0: Array([154, 146, 166, 104,  88, 140, 161, 151, 154,  73, 192, 110, 145, 127,  92,  96, 138,  65, 124,  91, 100, 160, 132,  95, 121, 143, 140, 133, 111, 122, 112, 101, 132, 140,  80,  92, 127,  93,  67, 120,  91,  12, 152, 130, 129, 127, 113, 215])
1: Array([119, 117, 117,  86,   4, 105, 107, 131, 100,  18, 135,  97, 104,  87,  63,  72,  58,   0,  52,  38,  76, 137,   0,  64, 127, 106,  88,  76,  82, 115,  11,  64,  89,  48,  33,  84,  94,  56,  21,  90,  29,   0,  84,  68,  78, 118, 101, 131])
2: Array([167, 150, 140, 181, 181, 162, 164, 120, 168, 236, 173, 149, 136, 133, 147, 161, 186, 188, 147, 192, 167, 141, 220, 146, 116, 152, 135, 146, 164, 126, 173, 178, 134, 185, 172, 161, 164, 145, 201, 164, 174, 215, 203, 156, 189, 141, 152, 173])
3: Array([226, 168, 163,  81,  24, 216, 219, 135, 255, 224, 254, 134, 227, 158,  82, 102, 138,   0,  30, 146, 105, 246, 226, 151, 110, 154,  95, 166,  67, 136,   0,  43, 104,  84, 113, 111,  95, 148, 138, 119, 171,  56, 221, 110, 126, 132, 133, 232])
4: Array([ 53,  81,  92, 126,  88,  49,  47, 111,  16,  77,  30,  83,  47,  90, 148, 127, 111, 125, 101,  70, 117,  48,   0,  63, 123, 101, 110,  55, 123, 124, 108, 127, 103,  84,  99, 123, 129,  88, 157, 114,  49, 161,  56,  96,  98, 116, 110,   1])
5: Array([ 78, 104, 117, 126, 109,  82,  95, 115, 101, 144,  80, 106,  80, 102, 131, 157, 141, 144, 103, 109, 133,  86,   3,  83, 125, 131, 104,  85, 130, 106, 120, 163, 113, 110, 115, 145, 132, 122, 158, 133,  74, 194,  84,  92, 121, 118, 137,  49])
6: Array([ 91, 109, 110, 127,  95,  80,  59, 118,  49,  88,  77, 113,  76, 112, 132, 140, 110, 140, 125,  89, 110,  83,  17, 107, 128, 106, 132,  96, 111, 108, 131, 171, 115,  95, 116, 130, 118, 109, 119, 121,  72, 129,  86, 108, 103, 129, 106,  41])
7: Array([ 64,  95, 120, 117,  83,  87,  81, 134,  76,  85,  70, 116,  71,  87, 129, 131, 117, 134, 123,  68, 118,  67,   0,  92, 118, 113, 125, 101, 122, 107, 125, 170,  97,  86, 128, 123, 132,  96, 129, 132,  52, 110,  93,  85,  93, 115, 131,  28])
8: Array([129, 110,  91, 113, 146, 137, 121, 124,  88,  95,  51, 133, 124, 153, 118, 123, 101, 127, 132, 141, 134, 106, 156, 155, 142, 126, 142, 140, 116, 131, 102,  98, 145, 116,  85, 122, 131, 144, 124,  99, 141, 115,  67, 137, 118, 134, 140, 100])
9: Array([121, 144, 118, 123,  68, 130, 143, 104, 160, 220, 142, 115, 121, 109, 120, 152, 146,  56,  46, 131, 127, 135,  82, 123, 124, 145,  86, 122, 118, 114,  37, 118, 112, 118, 145, 117, 129, 146, 178, 144, 116, 166, 144,  97, 141, 135, 128,  87])
10: Array([102, 106, 112,  99,  70, 107,  82, 116,  99,  44, 105, 106, 125, 105,  88, 100,  81,  43,  85,  77,  94, 116,  52,  99, 109, 119, 115, 100,  86, 133,  74,  94, 108,  73,  78, 103, 116,  91,  68, 100,  71,  47, 103,  70,  96, 132, 103, 102])
11: Array([112, 126, 158, 182, 229,  99, 130, 146, 131, 197, 117, 143,  93, 123, 180, 185, 178, 255, 209, 173, 162,  89, 167, 143, 149, 145, 153, 133, 194, 134, 255, 210, 156, 220, 210, 160, 155, 182, 212, 156, 167, 255, 168, 180, 188, 135, 149, 144])
12: Array([ 64,  66,  90, 111,  60,  52,  57,  97,  11,  50,  40,  78,  54,  79, 118,  99,  61,  82,  90,  45,  94,  56,   0,  71, 128, 108, 106,  84, 120, 133,  62, 106,  97,  71,  59, 111, 121,  68,  95,  79,  26, 104,  12,  56,  73, 116, 106,   0])
13: Array([124, 112, 123, 145, 117, 110, 124, 116, 112, 124, 112, 129, 106, 124, 126, 113, 115, 107, 117, 117, 141, 107,  97, 136, 144, 137, 123, 136,  99, 134,  86, 134, 115, 135, 119, 122, 135, 112, 148, 114, 121, 153, 106, 106, 116, 117, 139,  61])
14: Array([130, 123, 123,  56,   0, 133, 122, 119, 152,  60, 148, 109, 146, 113,  74,  64,  60,   0,   7,  36,  78, 173,  30,  93, 101,  90,  86, 104,  69, 130,   0,  25,  81,   8,  60,  84, 100,  73,  48, 107,  78,   2, 106,  46,  70, 128, 101, 142])
15: Array([ 25,  99,  89, 111,  32,  47,  73, 111,  59, 114,  41,  74,  36,  59, 129, 139, 102,  78,  49,  35, 113,  77,   0,  71, 113, 114, 102,  44, 101, 110,  77, 123, 103,  74,  87, 134, 136, 102, 140, 117,  19, 177,  63,  16,  95, 105, 127,   0])
16: Array([ 49,  73,  94, 106, 117,  55,  51, 105,  22,  89,  28,  94,  56,  91, 138, 112, 105, 144, 145,  64, 119,  42,   0,  69, 126, 113, 132,  86, 116, 113, 136, 138, 128,  87,  90, 126, 115,  85, 149,  91,  45, 160,  39,  95, 103, 117, 116,  10])
17: Array([147, 118, 126, 124, 228, 154, 102, 144, 111, 123,  83, 155, 139, 169, 136, 134, 146, 245, 220, 181, 167, 104, 230, 191, 149, 115, 164, 168, 136, 138, 209, 177, 138, 164, 133, 139, 119, 154, 148, 140, 207, 157,  98, 184, 147, 130, 122, 116])
18: Array([185, 164, 179, 155, 235, 187, 189, 182, 194, 165, 253, 178, 173, 183, 171, 167, 178, 255, 232, 198, 147, 166, 255, 205, 160, 139, 158, 190, 192, 140, 255, 200, 166, 222, 215, 146, 133, 161, 124, 174, 219, 153, 242, 226, 170, 148, 152, 255])
19: Array([ 39,  31,  55,  57,  13,  29,  30,  98,   0,   0,   0,  62,  48,  85,  51,  60,  22,   0,  32,  17,  81,  28,   0,  30, 102,  89,  86,  51,  58, 117,   0,  44,  89,  27,   0,  84,  98,  17,  88,  46,   0,  40,   0,  11,  71,  99,  94,   0])
20: Array([147, 149, 151, 101,  83, 174, 155, 156, 181,  96, 213, 143, 152, 109, 127, 104, 125,  29,  91,  95, 103, 202, 123, 119, 122, 106, 113, 124,  94, 148, 101, 100, 126,  78, 146, 125, 121, 124,  63, 141, 105,  51, 181, 110, 110, 140, 116, 219])
21: Array([ 98, 113, 128, 123, 124, 106, 145, 135, 108, 173, 106, 128,  96, 116, 124, 142, 144, 135, 115, 133, 138, 104,  94, 112, 138, 136, 117, 110, 132, 132, 133, 152, 121, 140, 167, 142, 126, 136, 167, 131, 127, 183, 122, 109, 160, 125, 133,  94])
22: Array([151, 138, 147, 150, 152, 158, 127, 122, 153, 198, 168, 141, 163, 139, 141, 145, 161, 162, 126, 156, 157, 133, 198, 150, 116, 151, 135, 159, 140, 130, 135, 154, 137, 170, 166, 132, 140, 161, 172, 151, 157, 166, 160, 132, 145, 143, 137, 136])
23: Array([ 66, 130, 108, 159,  78, 107, 112, 134, 114, 171,  99, 107, 108, 104, 124, 154, 156,  96,  79, 102, 117, 127,  19,  85, 119, 144, 112, 102, 122, 119, 120, 147, 110, 121, 149, 124, 135, 151, 170, 154,  79, 201, 107,  79, 127, 115, 124,  65])
24: Array([214, 171, 189, 140, 198, 190, 211, 155, 210, 175, 255, 152, 179, 155, 131, 132, 202, 155, 217, 189, 158, 179, 255, 154, 152, 147, 164, 182, 155, 145, 192, 151, 155, 208, 156, 126, 142, 157, 129, 134, 176,  93, 206, 187, 199, 160, 143, 255])

Array([197, 161, 156, 111,  77, 192, 194, 134, 220, 198, 226, 155, 221, 163, 105, 117, 124,  16,  75, 160, 141, 195, 237, 158, 110, 153,  99, 162, 102, 135,  48,  71, 111, 103, 157, 131, 108, 160, 138, 140, 195, 106, 207, 125, 120, 147, 144, 213]) 3 20 22
Array([106,  95,  93, 131, 139,  96,  93, 132,  52,  51,  44, 126,  90, 119, 155, 124,  87, 166, 141, 107, 120,  96,  82, 120, 128,  97, 136, 112, 157, 112, 148,  98, 115, 111,  98, 124, 119, 104,  93, 100, 104,  98,  87, 141, 108, 113, 127,  56]) 6 8 7
Array([ 91, 125, 129, 169, 129, 106, 137, 112, 125, 215, 111, 124, 123, 104, 126, 176, 171, 169, 106, 131, 149, 117,  75, 117, 136, 137, 126, 108, 134, 127, 155, 165, 124, 163, 156, 141, 134, 154, 197, 151, 122, 213, 149, 112, 150, 133, 143, 108]) 21 23 22
Array([ 93, 105,  90, 115, 101,  75,  70, 118,  48,   0, 102,  88,  78,  93, 117,  98,  98, 121, 146,  64,  72,  95,  24,  88, 150, 109, 149,  84, 108, 108, 132, 114, 123,  86,  84, 103, 130,  74,  34, 100,  28,  25,  72, 105,  74, 135,  82,  95]) 10 6 7
Array([ 84, 107, 116, 129, 123, 112, 129, 113, 101,  82, 136, 134, 112, 132, 144, 128, 124, 139,  92, 120, 118, 108,  77, 111, 117, 130, 127, 115, 122, 112, 130, 186, 132, 111, 139, 116, 142, 108, 121, 136,  93, 105, 111, 114,  93, 125, 106,  99]) 13 6 21
Array([135, 120, 129, 119, 139, 130, 114, 110, 111, 178, 115, 126, 119, 109, 109, 144, 149, 145, 142, 141, 144, 102, 125, 124, 123, 152, 145, 120, 111, 126, 106, 156, 126, 120, 132, 124, 119, 151, 181, 134, 125, 162, 144, 144, 149, 109, 135, 106]) 21 13 22
Array([138, 135, 165, 169, 197, 150, 121, 161, 166, 137, 178, 163, 159, 147, 161, 159, 166, 243, 163, 190, 144, 135, 226, 177, 137, 129, 180, 160, 158, 141, 255, 191, 145, 164, 222, 148, 133, 195, 125, 176, 183, 169, 207, 198, 131, 160, 140, 216]) 18 2 22
Array([135, 147, 161, 160, 184, 162, 157, 141, 152, 189, 161, 132, 136, 124, 143, 147, 161, 183, 150, 170, 147, 141, 174, 149, 114, 145, 142, 149, 150, 129, 188, 178, 122, 182, 164, 149, 142, 144, 173, 143, 127, 171, 166, 159, 152, 138, 129, 139]) 22 2 21
Array([146, 121, 109, 100,  50, 172, 122, 108, 161, 120, 137, 126, 178, 123,  90,  98,  94,   3,  64, 127, 118, 171, 141, 138, 123, 134, 103, 124,  85, 122,   0,  77, 104,  68,  99,  96, 115, 125, 123, 120, 131,  88, 158,  96,  77, 138, 122, 134]) 20 9 10
Array([141, 144, 142,  99,  20, 149, 128, 133, 187,  68, 188, 121, 146, 109,  75,  88,  98,  18,  61,  83,  92, 182,  72, 102, 134, 117, 109, 120,  91, 134,  73,  77, 121,  67, 121, 108, 109, 114,  38, 116,  73,  35, 157,  86,  84, 136, 101, 234]) 20 0 14
Array([100, 118, 133, 128, 165, 101,  93, 118,  71, 102,  94, 126, 121, 119, 149, 152, 108, 202, 162, 124, 140,  90,  95, 108, 129, 120, 140, 117, 138, 120, 180, 181, 135, 131, 146, 144, 147, 118, 150, 126,  93, 171, 118, 121, 135, 121, 140,  89]) 21 13 5
Array([149, 151, 151, 130, 133, 159, 172, 121, 188, 255, 177, 140, 150, 120, 115, 154, 176,  84, 104, 168, 177, 144, 176, 159, 138, 146, 121, 144, 124, 132,  74, 127, 129, 169, 133, 166, 129, 160, 214, 145, 169, 200, 172, 127, 174, 127, 138, 154]) 22 2 9
Array([192, 116, 119,  95, 182, 200, 158, 116, 160, 148,  61, 139, 181, 196,  65, 124, 130,  30, 121, 167, 152, 155, 255, 197, 116, 132, 117, 170,  90, 138,  21,  74, 126, 129,  35, 105, 125, 163, 181, 113, 230, 133,  38, 144, 144, 128, 160, 121]) 8 22 13
Array([ 99, 107, 134, 114, 175,  78,  98, 114,  62,  39, 160,  95,  94, 124, 127, 106, 126, 166, 215,  88, 103,  93,  89,  83, 132, 121, 173, 114, 139, 117, 190, 142, 138, 149,  63, 125, 116,  68,  48, 105,  54,  31,  93, 141, 119, 130, 121, 133]) 6 0 7
Array([147, 123, 120, 140, 161, 162, 153, 140, 121, 102,  76, 148, 134, 163, 130, 100, 122, 151, 128, 146, 131, 124, 159, 145, 118, 136, 133, 130, 148, 121, 125,  70, 117, 137, 140, 124, 117, 119, 143, 100, 183, 124,  86, 171, 133, 115, 112, 107]) 8 13 21
Array([108, 115, 101, 160, 219, 115, 100, 135,  84,  72,  61, 145, 100, 143, 170, 143, 128, 255, 212, 152, 133,  97, 157, 159, 121, 112, 161, 149, 178, 120, 255, 182, 134, 162, 168, 153, 133, 140, 105, 109, 143, 144,  85, 188, 122, 130, 126,  96]) 17 11 8
Array([174, 133, 115, 111, 131, 194, 162, 101, 162, 156,  85, 135, 168, 184, 107, 119, 126,  76, 113, 171, 147, 153, 212, 162, 109, 127, 126, 149, 113, 130,  24,  54, 123, 142,  86, 130, 111, 146, 166, 122, 177, 112,  84, 150, 140, 134, 125, 108]) 8 13 22
Array([173, 155, 149, 147, 172, 163, 170, 149, 182, 150, 179, 159, 148, 152, 147, 133, 133, 166, 168, 181, 142, 156, 222, 157, 150, 134, 140, 149, 155, 136, 181, 154, 153, 137, 179, 136, 125, 163, 130, 155, 206, 150, 202, 162, 131, 136, 131, 198]) 22 2 24
Array([135,  90, 145, 115, 169, 116, 118, 116, 104, 229,  96, 118, 116, 122, 139, 143, 150, 137, 157, 153, 186,  86, 149, 107, 129, 145, 123,  90, 121, 133, 101,  88, 120, 159, 105, 147, 126, 129, 225, 103, 147, 216, 124, 124, 180, 128, 148, 113]) 21 13 22
Array([ 67, 106, 111, 150, 167,  87, 105, 138,  81, 139,  90, 115,  74, 119, 176, 149, 136, 231, 148, 120, 137,  83,  70, 108, 136, 136, 110, 127, 149, 122, 212, 177, 125, 146, 161, 148, 136, 137, 163, 150, 104, 193, 112, 138, 123, 118, 134,  86]) 21 5 6
Array([ 78,  71, 118,  78,  98,  75,  83, 111,  10,   0, 110,  55,  78, 101,  89,  84,  84,  51, 175,  45,  91,  69,  19,  44, 119, 103, 143,  92,  91, 107,  89, 111, 114, 107,  11,  97, 122,  14,  36,  75,   0,   0,  37, 109, 112, 146,  89,  42]) 12 10 1
